In the data rows, the value 128 means zero.
Here are some points, one per row:
[162 148 132 130 113 129 122 144 151 119 112 120 132 125  97 116 155 132  95 152 117  58 176 105 108 129 129 171 118  81  92 121 101 161 131 151 110 195 142 114 110 147  97 156 138 109 163 144]
[121 115 107 117 138 196 132 112 150 101 159 118 103 110 161 120 133  90 107  73 145 141 147 111 133 104 138 143 151 174 117 139  98 118 137 151 129 128 174 152 111 127  68 168 123  87 107 129]
[133 124 159 142 126 185 143 132 155 122 189 142 105 154 142 178 144  85 143  90 122 133 112 142 116 104 114 145 113 155 103 136 134 141  86 126 120 116 133 136 130 156 110 157 119 100 113 114]
[ 87 101 110 122 103 119  77  87 126 182  70 135 122  98  76  86  94 146 173 124 174  86 102  87 146  90  86  95 126 150 126 147 183  72  37 145 132 112 164 127 103 146 112  82 164  98 134 135]
[148  82  87 126 143 146 150 147 144  93 169 138  54  92  58 143  80 125 134 118 147 149  87  99 159 218  70 129  56 166 156 129 140 142 174 103  85 114 147 153 102 156 106 181  96 169 186 138]
[146 126 111 124 142 180  90 147 123 113 166 133 180 156  89 157 120 168 112 136 158 142 108 187 121 120 172 171  74 168  91 129 151 153 146 116 163 158 169 124 123 116 148 132 158 125 126 118]
[158 127 142 109 127 144 121 146 118 162 174 120 129 128 182 127 141 104 106 124 137 125  87 144 122 136 143 142  89  57 116 136 168 139 158 172 121  89 101  74  90 140 134 102 109 117 112 176]
[ 75  81 113 156 142  90 165  84 114 128 172 164 175 117 110 121 168 119 109  61 160 116 151 146 134 132 130 101 149 146 129 104 148 107 114 113 126 145 113 125 118 159 137 115 132 143 130 150]
[137 105 149 155 124 112 126 113 112 175 139 133 192 129 118 125 166  73 156 143 121 173  94 111 152  85 139  52 148  33 143 118 144  97 103 134 175  89 119 111 146 142 165 111  66 139 136  87]
[118  96  45  95 149 111 127 157 195  69 104  66 155 179 127  93  64 180 161 160 117 170  84 116 135 172 104 185 191 133 153  94  75 161  93  77  39  52 144 214 165 112  35  56 152 208 103 133]
[ 94  99 179 174 118 126  98 177  56 117 127 108 145  99  98 116  79 134 182 145 127 120 206 135 120  54 160  52 118  98 108 146 159 109 118 123 120 191 118 167 166 136 192 139  97 155 109 134]
[129  80 177  95 121  80 123 109 116 141 159 159 127 135 112 130  96 129 141 130 112 164 157 121 156  88 134  92 158   0 101 122  75 113 104 102 116 105 102 119 100 110 163 174 138 148 172 133]
[166 116 112  77 140 149 125 109 134 124 162  96 109 100  65 122 100 136 163 129 150 135 119 107 156 253  66 121  93 177 172 131 177 168 128 168 119  65 149 141  52 130 105 189  94 181 148  99]
[ 88  79  60  81 126 119 161 130 179 105  83  86 185 214 118  99  84 184 181 141  87 181 101  73 146 207  97 132 133 126  97  94  89 148 152  94  54  70  84 222 213 103  53  81 161 159 110 124]
[161 175 136 111 131 139 122 135 134 106 109 108 146 149  94 139 179 124  68 119 110 120 158  91 133 140 142 132 127 116 102 168  76 148 102 101 145 133 173  96 115 191 135 123 135 152 157 150]
[149 156 142 148 123 139 137 114 137 120 118 145 165 128 201 143 147  71  78 118 125 112 115 150 120 140 118 114 100 135 151 142 125 174 161 113 139 138 127 124  71 120 101 154 114 102 137 133]
[ 72 123 166 136 112 100 144 155  87 171 118 121  98 135 125 137 122 128 163  79 109 128 151 109  78  60 149  80 187 113 156 133 135 144 100 170  96 121 137 134 106 145 159 103  51 145 172 100]
[143 165 135 100 131 146 131 154 182 121 120 127  87 102 137 125 172 151 125 125  96  93 166 118 133 125 132 128 125  95 119 119  79 177 142 118 143 156 152 105 113 116 115 159 172 116 159 105]
[109 116  66 135 162 191 168 136 136 131 136 189 122 123 114 161 113  93 145 112 145 105 147 151 112 119 141 153 128 164 101 163 162 139 152 131  94 120 158 117  94 145  78 156 142 121 105  92]
[128 155 101 146 131 140 136 131 152 122 121 151 128 117 177 107 128  84  88 138 120 110  76 132 174  90 121 160 101 106 154 132 143 163 173 167 146 109 131 137 128 140 137 118 105 119 132 149]
[173 109 117  63  98 109  95 127 118 128 144 178 136 142 109 109 132 139  87  70 182 155 163 154 118 113 158 152 100 138  98 170 140 126 172 141 129 124 148 143 101 149 115 108 107  95 136 111]
[112 149  94 124  69 168 117 126 128 128 132 115 140 128 184 141 167 124 104 135 123 104 106 156 190 112 124 166 108 126 161 113 104 181 116 145 173 114 113 130  84 106 136 112 104 136 135 134]
[135  92 153  75 115 151 136 143 164 112 129 190 132 106 144 171 169  80 104 142 160 108 154 119 111 121 135 118  78 167 114 105 135 180 138 138 133 141 149 126 154 165 141 154 125 128  94 165]
[107 122 156 143 112  92 117 165 113 178 144 166 143  90  92 198 148  97 142 168 147 184 137 143 122 114 148 106 166  38 143 161 141 112  94 143 157  72  74 130 107 108 148 143  83 121 165  87]
[139 163 108 109 166 122 147 129  92  93 121  88 136  90 158 145 165 107  95 125 114 101 150 123 120 112  95 109 110 158  97  80 125 159 110 160 156  83 182  88  97  88  87 137 150 121 150 165]
[124 127 167 149 119 149 136 151 137 105 114 150 158 105  82 117 128 115  91 134  89  73  94 174 111 131 141 162  48  86 151 126 157 151 130 144 185  96 137 106 128  98 117 135 124 112  98 142]
[214  70 184 120  66  24 170 117 157 147 122 109 103 141 151  79 139 116 225  68 113 158 118  35 126 145 251  87 188 173 128 163 125  96  96 123 101 147 122 121 148 148 245  92  87  88 161 133]
[170 137 132 159 155 126 141  48 140 127 124  60 119 110 141 100 139 174 137 119 133 154 104 142 112 180 189 130 106 175 101  68  94  49 131  74  76 160  96 121 195  30 134 112 122 136 165 141]
[ 99 149 128 126 149 183 152 102  86 130 121  97 134 129 117 122 114 201 123 128 116 153  88 119 135 107 169 119 192 114 121  92  98 129 145  60 141 170  59 161 166  96 112  97 144 125  99 159]
[126 121 113 121 108 101 103 128  94 186 131 173 177 143 111 110 115 143 178 138 138 131 134 111 114  79 131  75 172 172 108 128 137 151  81 156 142 237  97 128 148 138 198 138  95 110 145 120]
[204 125 109 123 148  42 122  98 159 107 149 136  78 125 143 107 116 167 126  84 166 125 191 103 110 151 192 172  85 198 109 196 130 115 116 150 156  97 106 107 142 163 162  76  93 122 116 137]
[183 148 131 118 126 143 139 114 148 107 131 150 105  90 126 134 170 134  77 122  77 109 159 167 155  87 126 160 138 112 112 138 115 168  95 114 153 139 153 126 117 140  86 176 144 164 161 119]
[125 175 106  95 125 123 118 177 155 100 147 106 152 113 140 134 133 150 129 119  99  86 172 131 143 155 130 112 141  75  94 107 100 129 135 112 164 154 160 104 142 150 128 145 147 130 122 121]
[101  89 148 151 158 109 136 172 122 212 151 150 161 148 127 158 146 116  88 161 106 130 131 124 136  81  96  35 123  68 161 148 166  89  94 115 147 128 115 137 148 124 154 148 109 121 178 139]
[138  92 119 143  89  93 169 133  97 140 148 136 104 142 110 115 124  90 156 134 103  98 150  97 110  74 172  72 158 156 141 126 115 150 133 180 119 130 140 183 122 128 193  92 127 158 167 115]
[117 151  92 125  86  78 154  62 188 133 104 175 182 148 119  97 102 139 184  94 116 114 180 169 135 103 110  87 136 157 144 164  91  78  83 113  75 160  77 158 152  84  93  60 163 140  54 144]
[ 88 117 121 138  82 166 130 133  67 123 139 142 102  95 172 126 117 127 103 166 125 170 132 123 105 114 111 170  61 100 150 150 136 149 112 167 125 137 151  91 135  81 145 145 100 135 111 112]
[ 87 148 114 130 176 129  94  86  95 139  96 164 151 120 121 111 187 171  92 137 145  96 144 122 141 101 109 125 110 153 127 133 164  83  94 107 110 117 147 136 154  90 121 139 118 114  89 158]
[ 65 125 154  99 130 133 132 157 115  98 121 177 129 131 162 157 148  58 108 155 152 162 100 102 149 108 164 179  95 117 156 106 144 151 135 118 157 107  93  62  91 126 105 133 127 157 100 125]
[116 136  84 157 130 133  97 106 118 115 142 101 156 128 109  96 190 131 103 132 155  92 135 108 137 136 127 139 159 128 143 135 158 124 126  89 142 124 106 134 154 148 151 129 117  97  98 161]
[131  99 144 149  98 148 118 130 141 157 133 143  94 131 100 151 148 156 124  65 147  93 106  98 113 139 162 163 112 112 133 138 165 165 108 117 144 123 120 103 128 136 155 162 121 117  80 146]
[111 134 119 115 148 135 126 145  72 101 167 130  98 153 149 115 153 148  74 152 131 125 152 104 188 134 162 126 126 153 138 106 215 143 134 158 122 113 179 137 132  96 100 122  95 104 131 154]
[ 61  66  87  89 113  76  30  75 108 154   7  30   0 196 227 160 203  59 222 255 166 128  37 255 108 189  54 146 153 166 133 214 114   0 234 201 255 255 228 128 135 143   0 255 203 200 111 237]
[157 135  91 110 154 175 122 122 121 103 152 145 122 111 119 114 146  79 125 108 177  89 126 136 120 151  84 123 126 144  60 109 119 155 123 158 154 143 129 110 110 102 138 156 134 105 110  71]
[ 97 121 144 122 146 166 136  98 166 134 132 142 112 110 141  75  94 183 122 156 122 200 124 112  68 150  80 150 221 107 121  27 130 127 182  71 181 180  75 165 123 137 136  65 160 118  69 160]
[105 150 178 237 111 168  95 103 124 128 169 131 154 135 175 140 103 139 119 131 145 116  99  79  92 135 162  95 153 125 118 107 120  67 163 142 130 145  86 100 137 121  94  96 169 111 149 116]
[149 124 128 105 112 118 105 196 156  90 113  41 141 121 152  81  91 196 165 135 115 188  91 118  69 185  62 110 211 156 135 106 113 107 145 117  66 113  99 212 152  79 108  96 159 229 117 134]
[109 116 156 173 141 102 102 166 147 194 151 139 136 163 115 168 135  89 120 144 116 176 111 126 183  83 126  82 156  42 122 122 145  82  98 180 144 148 101 126 122 109 156 146  96 152 175  79]
[143 137 128 153 132 144 122 164 119 107 127 127 155 135 160 108 147  69 115 125 183 145 171 167 116  98  86 133 108 103 139 129 154 154 163 141 167  83  74  61 141 115 109 127 138  96 123 102]
[176 158 104 197 146 158 107 121  77 122  64 136 110 119 137 138  61 104  94 122  55  84  88 137 104 149 139 162 163 123 116 186 119  60 144 118 113 142 131  79 144 146 159  69  94 172 132  88]
[ 75 169 116 106  88 137 188 134 198 111  59 101 152 146 118 114 135 167 152 118 158 159 121 170 165  79 122  94 154 108 122 197  79 116  83 145  17 130 124 188 103 110 151  71 211 113 101 101]
[165 140 175 150  83   0 151 120 106 112 144 154  91 163 114  67 138 110 226 137 105 143 105 114 123 107 189  90 141 192 116 127 127 146  82  95  89 107 125 110 167 177 190  79  87 107 168  80]
[123 102 108 110 161 117 118 125 125  96 130 119 103 103 106 137  87 126 161 105 118 151 149  74 117 228 105 136 118 131 152  95 133 154 130 135 103  90 177 134 103 156 153 186 193 135 174 132]
[193 156 167 174 144 145  86 120 125 143  63 130 110 115 159 183  90 104 110 153  75  78 186 134 188 135 104 136 134 173 130 125 111 134 149 106  43 133 165  66  90 194 160  51 116 108  79 115]
[138 195 147 115 171 142 141 143 143 150 124 137 154 129 112 130 155 147 114 146 154  80 151 110 156 130 142 146 100  91 113 110  58 165 159  97 161 101 149 111 135 152 121 163 156 118 157 127]
Along one direction, these points spread out more than along any other. Take the direction at right angles to it along which they spread out most. Go by this last direction. Where along it does each point below lie, from 0 to 99? 50 is the average, and the first point above lies past it. One standard deviation of the points above along it is 16.
[106 142 149 106 129 122 112 146 131 121 126 141 151 130 109 151  85 140 160 115 186 136 182 155 141  99 134 176  91 158 153 146 158 141 140  96 136 143 131 102 169 119 129 161 120 101 151 153] 56
[137 105  73 130 155 134 112 196 124 106 137 122 123 100  83 117 148 133 163 105 105 127 113  87 140 235 104 128 108 151 131  68  99 122  97 135  76  80 149 141 114 126 116 208 117  99 122 128] 42
[122 114 100 116 129 124 106 140 124 138 147 141 118 119 159 148 120 116  82  90 156 111 101 156 116 118 126 158 107 149  58  99 163 143 147  85 147 114 183 140 101 166  89 149 124 120 101 115] 60
[125 157 140 140  89 149 143 109 137 143 111 111 175 130 133 163  97 110  91 130 127 158 109  84 129 110 116 131 146  79 199 128 147  70 147  85 133 173  66  92 174  54 137  99 166 121  98  84] 45
[ 82  82 133 122 103  81 124  98 132 204 123 104 134 101  87 107 154  60 200 121  59 112 116 113 100  47 167 112 153 157 128 115 155 169 138 126  81 151 106 128 139 142 204 149  84 128 169 153] 50
[107 168 133 144  48  80 156  76 129 198 120 157 152 142  99 114  90 177  91 103 111 107 135 129 108  93 111 114 172 215 106 150  82 118  90 113  95 140 107 162 129 104 162 133 184 164  60 172] 33
[128 123 125 124 145 110 131 165  97 115 119 129 131 108 119 140 139 152  97 121 139 151 174 178 140 141 115 179 127 129 110 148 144 152 167 152 115 115 162 146 162  84 151 118 183 100 152 138] 52
[141 153  85 126 113 137 107 134 113  93 137 138  89 133  55  95 106  96 143 128 126 162 112 112 108 208 105 136  82 141 162  96  84 130 132 131 147  81 162 151 119 176 110 155 153 106 145  89] 47
[158 123 133  78 193 154 136 130 152 129 173 141  84 150  96 174 128  92  98 124 118 108 162 182 121 120 148 153 104 162 118 131 129 145 125 143 139 127 134 148  94 168 129 115 134  99 131 117] 62
[101 103 162  48 145 104 153 141 153 122  83  36 132 197 123  66  89 191 152 201 121 161 105 106  92 117  83 124 174 164 131 118  97 128 141  87 104  73 123 231 150 141 128 150 180 157  96  72] 14
[105 127 165 199 173 160 115  63  75  70  98 113 129 131 204 121  98 191  69 145 135 130  30 150 101 154 124 112 130 123 191 119 132  53 156 195 125  82 100  87 148 126 136  79 124  86 161 147] 48
[141 182 166  78 140 180 157 132 177 112 153 145 129 139 115 156 166 143  76 140  83  87 173 139 141 153 130 155 126  88 107 131 124 159 127 127 148 129 123  73 108 141 102 164  78 140  93 112] 66
[154 155 159 202 156 117 110 123  96 105  98 131 122 109 151 182  83 132 155 136 118  54 147 100 129 107  94 135 108 104 156 156 121  95 161 103 125 148 157  98 115 147 143 109  72 155 129 126] 58
[137 139 143 140 132 123 146 154  95 126 151 127 128  89 162 145 119 110 107 128 141 117 115 174 142 156 146 156  64 117 158 156 130 152 125 165 195 129  53  98 108 126 129 105 114  95 125 135] 67
[133 171 142 155 157 142 201 100 108 141 132  97 111 138 159 130 117 203 150 147 128 219  81 145 106 123 115 122 133  94 155  89 158 120 121 110 117 203  82 148 165  63  51  52 145 107  92 143] 30
